In the rows, zero is written as 128.
These are runs of 6 systems, one row a step. Runs of the same system follow the same rule from any start.
path 1, K:
[[184 101 146 152 124 150 100 112  98 126 108 163  76  94 126  99 169 144]
 [ 99 165 166 143 162 134 126 156 128 135 167 105 148 117  87 201 113 148]
 [113 122 159 117  88  63 158 135 127 137 112 117 119  92 173  98 164  89]
 [162 138 110 133 194 180 180 109 165 123 157 123 132 139 125  98 136 114]
 [170 126 168 103  84  99  99  99 116 135 145 110 121 189 153 161  87 137]
 [ 86  88  88  82 172 111 163 121 125 121 127 140  93  81 109 122 113 169]
 [102 188 121 138 116 143 114 153 146 139 111 169 181 153 172 111  78 114]
 [134  85  87 171 118 125 108 109  80 120 130 129  59 150 121  99 147  95]
 [117 125 116 161 147 131 121 137 157 136 106  95 177 143  96 180 131 200]
 [124 104 173 106  78 104 109 149 124 155  99 155 134  96  89  79 131  91]
 [145 155  90 109 179 172 150 162 100  89 135 101 149 122 116 138 161  95]]
path 2, N, 11 rows:
[[139 100 138 102 112 151 137  83 153 157 101 198 145 105 126  79 107 139]
 [149 102 126 158 151 139  65 153  70 101 121 117 137 175 121  99  94 133]
 [117 168 101 145 135  75 111 141 109 156  78 140 102  82 148 173 152 146]
 [104 146 120 164 119 178 134 148 201 147 145 140 126 116  64 118 140 109]
 [141  93 145 139  57 125 117 102 105 106 121  95 169 155 153 131 161  85]
 [183 112 152 103 190 142 142 117 104 112 111 125 131  67 128 122 169 146]
 [115 175 182 117 146 116 102 173 129 133 178 114 122 136 111 161  75 119]
 [ 75 139  75  95  98 112 192 137 110 114 134 130 100 125 162 118 151  83]
 [162 132 121 148 143 180 159 100 186 111 144 121 146 169 164 117 132 181]
 [138  78 172 126 120  83 119  77  99 160 145 143  96 144 120 129  83 140]
 [100 112  81  98 186 105 140 175 101 123  90 116 154 120  96 101 108 143]]
path 3, K, 11 rows:
[[ 91 175 140 142 141 116 149 128 154 115 180  86 128 102 155 192 141 103]
 [137 115 160 141  90 109 192  91 164 142 136 134 116 136 181  92 158 126]
 [151  97 156 121 193 156 159 104 126 118 177 119 145 168 117 100  82 140]
 [143 131 131  83 141  61 110 115  79 146 107 130 127 150 162 147  75 144]
 [ 84 144  55 116 166 112 135 149 158 148 118 153  76 107 117 106  97 135]
 [ 96 139  79 158  74 148 108 128 148 129 119 128 160 192 139 127 107  95]
 [147  52  96 155 105 152 102 114 107 106  92 125 113 140 101 101 163 159]
 [130 136 158 134 144 155  85 160 122 135 103 141 186  98  73 160 119 167]
 [121 152 155 113  95 100 113 178  83 132 112 139 106  75 119 128 166  72]
 [138 165 108 156 152 159 156 136 167 105 149  86 125 102 145 152 190 102]
 [173 125 197 135  73 134 137  82 168 143 159 121 126 147 146 143 144 128]]
path 4, C:
[[104  74 131 128  81 148 116  75 133  93 138 119 176 117 158 117 136  84]
 [174 118 154  78 179 141 167 121  87 120 105 144 169 121 142 111 126 174]
 [104 157 149 161 168 106  84 155 106 131 155 147  92 137 156 121  62 135]
 [ 74 139  83 122 106  74 200 143 129 154 125 110 100 146 124 134 149 100]
 [180 126 123 167 114 156 129 105 211 140 118 105 145 165 132 103 153 140]
 [160  84 133 109 103 137  81  71  83 146 118 154 137 135  91 150  99 107]
 [118 130 105  81 156 115 104 201 109 109  88 118 130  91 105 122 125 169]
 [ 90 193  98 171 131 156 112 132 139 115 141 158 114  95 181 150 138 101]
 [133 116 157 141  78 149 201 136  97 116 148 120 115 163 116 127 186 122]
 [149  73 181 160 149 101  97 100 153 115 132  74 154 118 143 129 127 166]
 [126 146 160  89 163  94 134 112 118 182 115 172 150  82 100 129  84  95]]
path 5, R:
[[158 129 135 138 127  73 109  79 113 170 126 149  93 150 162 109  92  75]
 [107 133  95 131 187 103 179 170 125 135 136  96 101 171  98 125 113 173]
 [134 138  95 108  82 109  84 127 206 146  92 103 158 139 129 129 116 125]
 [164 107  85  96 148 187 126 126  89 125 105 160 123 127  70 109 136 125]
 [119 109 156 166  92 148  67 148 106  82 120 110 157 140 158 151 136 183]
 [ 86 141 107 140 119 117 116 109 101 145 115 179  95  52 127 158 148  95]
 [106 154 175 182 150 151 170 178 136 119 147 122 163 130 133  93 154 117]
 [162  97 139 142 123  84 131  64 148 139 137  88 117 116 158 123 156  73]
 [144 130 159  98 170 121 189 136 129 158 154 117 107 140  64 158 118 177]
 [121 130 148  64  96 107  81 155 167 107 145  87 148 132 144 127  83 110]
 [154 152  75  55 138 159 168 118  86 118 117 165 118 130 149 131 136 124]]
path 6, M (11 x 18):
[[139 165 166 153 156 152 132 187 149 143 157 137  94 156  93 116 104 176]
 [ 63  94 127 144  87 111 118 106 151 106 143 101 145  85 143 135 153  78]
 [195 142 133 109 168 148 194 132  99 143  96 141 148 137 124  99 167 137]
 [143 131 169 133 122 116  67 104 156 120 186  99 102 144 158 151  77 115]
 [ 86 115  95  89 122 111 189 135  72 135 117 135 121 106  89 167 153 135]
 [143 158 143 118 140 150 128 157 192 110 124 132 141 135 190  84 108 176]
 [121 102  80 151  97 136 113  51 110 142 134 150 121 143 126 153 121  67]
 [148 107 147 123 144 107 146 183  97 128 107 105 118 172  95 109 128 198]
 [ 91 137 124 147 137  99  68 113 183 143 117 137 138  62 157 140 101 111]
 [143 152  91 109 116 159 176 160  92 142 111 147 126 160  84 104 155  78]
 [160 104 152 155 127 137  70 137 164  77 144  72 114 130 164 130 143 165]]
path 7, R, 11 rows:
[[110  79  87 136 100 148 124 101 145 126 130 163  54  97 112  90 146 123]
 [ 93 107 159 169 158 151 150 119 120 128 126 132 219 138 121 134 107 163]
 [164 133 159 131 129  66  76 130 108 158  91 141 105  89 146 103 127  90]
 [122 165  96 140 194 140 165 162 112 114 156  88 114 141 104 171 149 136]
 [133 129 141 116  34 113 120 130 195 137 122  99 127 138 129 134 161 114]
 [132  83 116  89 177 183 154  97 123 113 152 155 124  94  87 106 119 126]
 [142 137 197 129 101 114 102 134  88 115 125 128 179 161 174 145 100 160]
 [106 150  86 114 151  96 115 126 103 134 139 153  43  86 154 133 116 102]
 [ 95 170 116 164 123 152 191 163 159 130 135 116 167 179 135 126 136 138]
 [164  74 117 131 102 110 100  77 173 146 105 126 107 125 131  72 132  93]
 [138 104 130 127 199 140 146 125  87 137 126 126 153 145  73 159 105 185]]
path 8, U:
[[ 89 121 101 100 107 149 116 122 157  72 137  93 183 130 180 152 118 143]
 [170 132 150 126 102 141 115 102 118 157 102 209  84 112 140  99 121 159]
 [103 102 104 161 187 155 124 149  63  94 131 108 168 146 102 119 126 110]
 [108 162 139 147  83  56 127 146 126 143 108 118  97 121 191 151 145 138]
 [137 111  99 148 175 148 160 107 187 164 124 128 122 100  62 110 147 123]
 [138 130 182 122  75 130  99 149 131 115 136  92 193 176 135 143 110 115]
 [155  98 114  56 137 108 126 100 105 125 123 137  68  74 123 130 142 122]
 [108 187 130 141 176 181 121 165 125 119 147 151 161 131 127 155  93 158]
 [118 121 120 154  60 130 134 130 113 113 144 135  67 151 164  93 158  80]
 [131  98 102 137 181 135 177  90 143 121 107 114 174 112 151 129 150 178]
 [128 129 200 164 109  95 108 143 119 175 136 151 120 160  99 116  82 138]]
path 9, U, 11 rows:
[[176 131 174 130 128 143 125  92 175 113 175 105 109 155 179 137 114 165]
 [104  90 126  89 117 150 182  95  83 138 157 165 115 149  85 142 102 138]
 [ 85 134 128 104 158 110 128 176 114  95 123 133 149 125 184  70  79 134]
 [158 157  72 162 139 107 116  83 120 171 105 158  89 161 161 127 114  97]
 [120  99  89 153 125 133 144 165 138 121 107  84 137 185  82 133 146 185]
 [ 87  83 137 141  82  89  62 101 165 136 114 121 133  95 133 137 108 133]
 [160 146 118  94 140 147 114 138 113 156  69 170 171  83  84 119 145 104]
 [165 150 161 153 140 139  60 174 107  90 149  85 114 128 139 144 143 113]
 [107 140 108 130 101 137 168  97 126 125 147 133  89  89 131 200 184 127]
 [109 126 185 148 138 170 175 157 173 117 150 146 156 103 128  81 137 157]
 [153 109 170 131 123 111 141  73  87 133 152 129 147 149 162 109 112  54]]
path 10, M, 11 rows:
[[170 154 126 142 101 157 110 109 162 116 150 147  56 127 187 116 149 140]
 [101  76 121 152 127 150 163  87 130 140 161 116 141 156  61 162 119 142]
 [127 101 182  98 114  75 135 154 116 127  89 130 165 111 163  81 118 156]
 [138 167  73 122 197 126 108 100 121 142 128 149 125 113 153 134  88  78]
 [131 161 112 135  62 129 132 174 119 126 138 107  87 195 112 162 150 138]
 [106  67 116 136 138 136 120 109 185 111 123 114 107  67 116 112 157 177]
 [149 140 160 122 122 151 137 113 131 167 104 168 213 141 103 107 102  91]
 [153 107 134 115 138 105  79 146  61  85 141 103  90 138 164 101 118  94]
 [104 174 110 164 161 131 139 141 127 140 127 126 120 101 110 211 149 172]
 [101 131 161 127  74 142 165 152 186 135 151 157  98 120 130  73 137 117]
 [147  74 101 126 163 142 150  77 122 102 125  82 186 142 139 115 145  97]]
path 11, N:
[[ 97 162 117 167 118 114  77 123 157 167 124 133 164 149 106 168  78 105]
 [141 108  98 128  69 127 147 141 113 137  79 146 111 121 108  84 192  92]
 [169 115 137 160 155 166  72 115 160  97 136  79 165 117 127 155 147 144]
 [131 140 188  92  89 104 123 129  89 156 130 159 113  85 100 166 134 114]
 [ 90 129 113 119 165 162 147 188 124  71 157  97 140 114 130  93 143  98]
 [151 189 149 133 100 125 149  90 131 137 142 139 141 152 208 174 130 124]
 [132  82 139 132 161 136 194 115 123 131 169 132  64 130  88  90 137 139]
 [104 112 131 115 151  79 128 123 135 126 128  81 190 165 149 150  76 148]
 [161 147  99  79 133 115 136 115 134 165  92 191  93 107 139  79 112 110]
 [137 123  81 157 130 158  79 149 137 106 144  97 101 194 102 142 103 157]
 [ 97 110 116 128  71  86 116 102 131 149  83 148 120  85 146 164 150 165]]
path 12, C, 11 rows:
[[125 117  71 122 131 125 134  80  92 123  88 140 168 103 156 129 152  58]
 [195 173 153 122 139 161 136 170 108 126 118 138 119 157 121 145 144 185]
 [ 78  98 138 174 112  99  70 116 115 120 162 120  75  99 126 156 115 118]
 [101 134 132 101 124 113 203 152 149 143 100 116 180  95 103 127 173 122]
 [196 145 161 154 147 165  86 109 153 113 149 126 135 138 170  93 124  94]
 [120 104 133  69 131 107 151 106  60 130 159 119 101 147  95 182 103 131]
 [ 95 137 128 118 140 114 121 182 206 117 121 111 113 101 141  95 115 184]
 [102 138  92 153 118 160 146  73 127 141 142 171 154 135 150 120 112  54]
 [185 111 140  95 110 131 157 153  90 112 110 106 127 197 126 106 144 167]
 [107 106 112 175 165  99  65  94 141 136 124 128 102 102 142 156  92 170]
 [ 90 161 123 112  97 119 171 164 120 172  92 171 150 114  84 118 137 100]]

Which system made each run below?
path 13 (2 x 18):
[[114  65 139 148 129 124  88 112 125 116  91 154 121  58 126 104 145 174]
 [120 157 156 172 151 128 108 145  80 157  97 159 189  99 107 144 131  91]]

U
path 14 (2 x 18):
[[140 156 133  65 132  87 143 174  79 122 125  93 137 169 121 165 109 137]
 [110 154  83  98 123 137  99 128 172 107 128 142  76  76 168 154 125 163]]

M
path 15 (2 x 18):
[[111 132 144 115 132 127 104 153 146 130 137 160  48  53 109 124 136 161]
 [ 86 156 138 140 136 156 150 135 116 108 159 111 206 144 144 147 122  72]]

R
path 16 (2 x 18):
[[101 123 132 134 149 138 123 117 155 134 116 177 175 125 167  56  71 118]
 [173 140  96 169 137 123 108 119  65 148  98 152 109 189 139 113 115 112]]

N
path 17:
[[ 82 123  60 106  79 161 146 123 122 115 103 141 174 130 117 143 148  91]
 [186 124 170 155 103 173 107 126 147 102 112 139 137 128 174  89 165 160]]

N
path 18 (2 x 18):
[[105 124  81  98  87 176 143 137 136 119 135 120 138 131  58 170 154 110]
 [149 109 142 118  91 176  84 133 144  70 114 126 146  95 175 113 162 160]]

C
path 19:
[[ 95 116 141 139 165 107 160 116 195 158 163 121 130 146 120  92  69 121]
 [139 103  92  91 122 101 162 107  84 136 108 123 151 197 143  97  98  95]]

K
path 20:
[[130 138  55 129 167 101  74 122 146 128 110  91 113 122 126 174 108 141]
 [118 153 122 110  59 147 119 146 171 163 100 175 112 113  85 145 137 159]]

N
path 21:
[[148 165 151 105 136 134 137 144 124 144 154 163  45  76 106 135 143 113]
 [ 86 130 146 132 116 152 167 142 139  86 187  80 166 168 151 135 122 102]]

R
path 22, 2 rows:
[[ 88 111  57 128  95 145  83 144 155 109 142 102 110 169 106 128  98 105]
 [140 100 104 148  95 138 108 142 121 125  55 134 151 108 108 128 187 175]]

M
path 23:
[[105 140 178 132 138 131 141 124 201 153 181 131 119  96 104 118 105  96]
 [153 102 151  71 151 103 181 115  94 124 138  99 170 158 134  97 115  77]]

R
path 24 (2 x 18):
[[129 149 134 191  75 129 146 132 105 142 124 122 116 169 123 181 178 136]
 [117  63 177 153 141 116 134 140 168 114 137  76 139  92  97  96 157 154]]

K
path 25, 2 rows:
[[109 147  81  84 173  86 164  99 145 145 145 124 101 137 158 150  77 137]
 [140 169 110 107 106 134 141 170 164 154 113 144 134 198 121  94  86 141]]

R
path 26, 2 rows:
[[115  95 106 139  90 112 121 133 111 148 112 138  78 102  78 101 166  65]
 [140 150 135 133 164 131 124 141 156 107 103  84 209 101 158 151 150 151]]

U
path 27 (2 x 18):
[[124 127 106 120  88 133 161 132 129 145 114 148 129 139 127  63 150  43]
 [194 116 102 124 149 147 123 107 122 102 126  72 148 186 138 160 139 157]]

C
path 28:
[[120  97 149 133  98 125 114 110 128 149 146 146  95 176 105 142  74 197]
 [ 60 118  92  98 150  96  98 155 113 125 108 145 150 102 129 115  71 123]]

R
path 29, 2 rows:
[[155 124  88 121  96 151 136 160 163 139 111 119  70 148  70 118 171 162]
 [ 90  82 136 148 108 158  75 102 158  86 144 106 176 105 135 151 114 142]]

U
path 30, 2 rows:
[[ 88 124 151 108 154 103 172 174 120 160 132 143 129 150  73 113  80 160]
 [106 134  88 110 127  99  93 126 149 126 135 106 128 139 158  94  88  48]]

U
path 31, 2 rows:
[[141 165  72 137 176 149 126  82 126 126 150 133 125 160 170 164  88 119]
 [105 123 122 133  51 101 144 145 116 141 124 130  77 178 119 152 136 171]]

M
path 32 (2 x 18):
[[125 159  89 104 174 140 205 123 152 150 132 160  89 116 130 129 135 169]
 [106 102 140 149  99 121 119 120 176 134 164 108 126 199 127 110  69 143]]

N
path 33 (2 x 18):
[[122 177 134  97 167  70 142 142 122 158 137 135 122 145 171 113  66  96]
 [154 154  52 114 138 133 145 123 161 147 136 112  81 190 118 123 113 114]]

U
path 34, 2 rows:
[[106 138 150 152 120 152 153 131 217 115 170  84 151 121 128 146 147 141]
 [159  90 162  75 105 121 149  76 115 155 132 147 143 120  99 107 124  69]]

R
path 35:
[[ 98 178 142 112 128 137 203 170 138 154 145 133 147 136  85 142 135 103]
 [161 103 136 117 110 110 111 123 138  88 138  73 124 143 190  80 149  74]]

K
path 36 (2 x 18):
[[104 151 168 120 127 122 150 158 100 143  86 162 190  70 112 149 151 147]
 [157 147 171 156 162 116 103 151 129 131 152 114  97  95 125  90 139  58]]

U
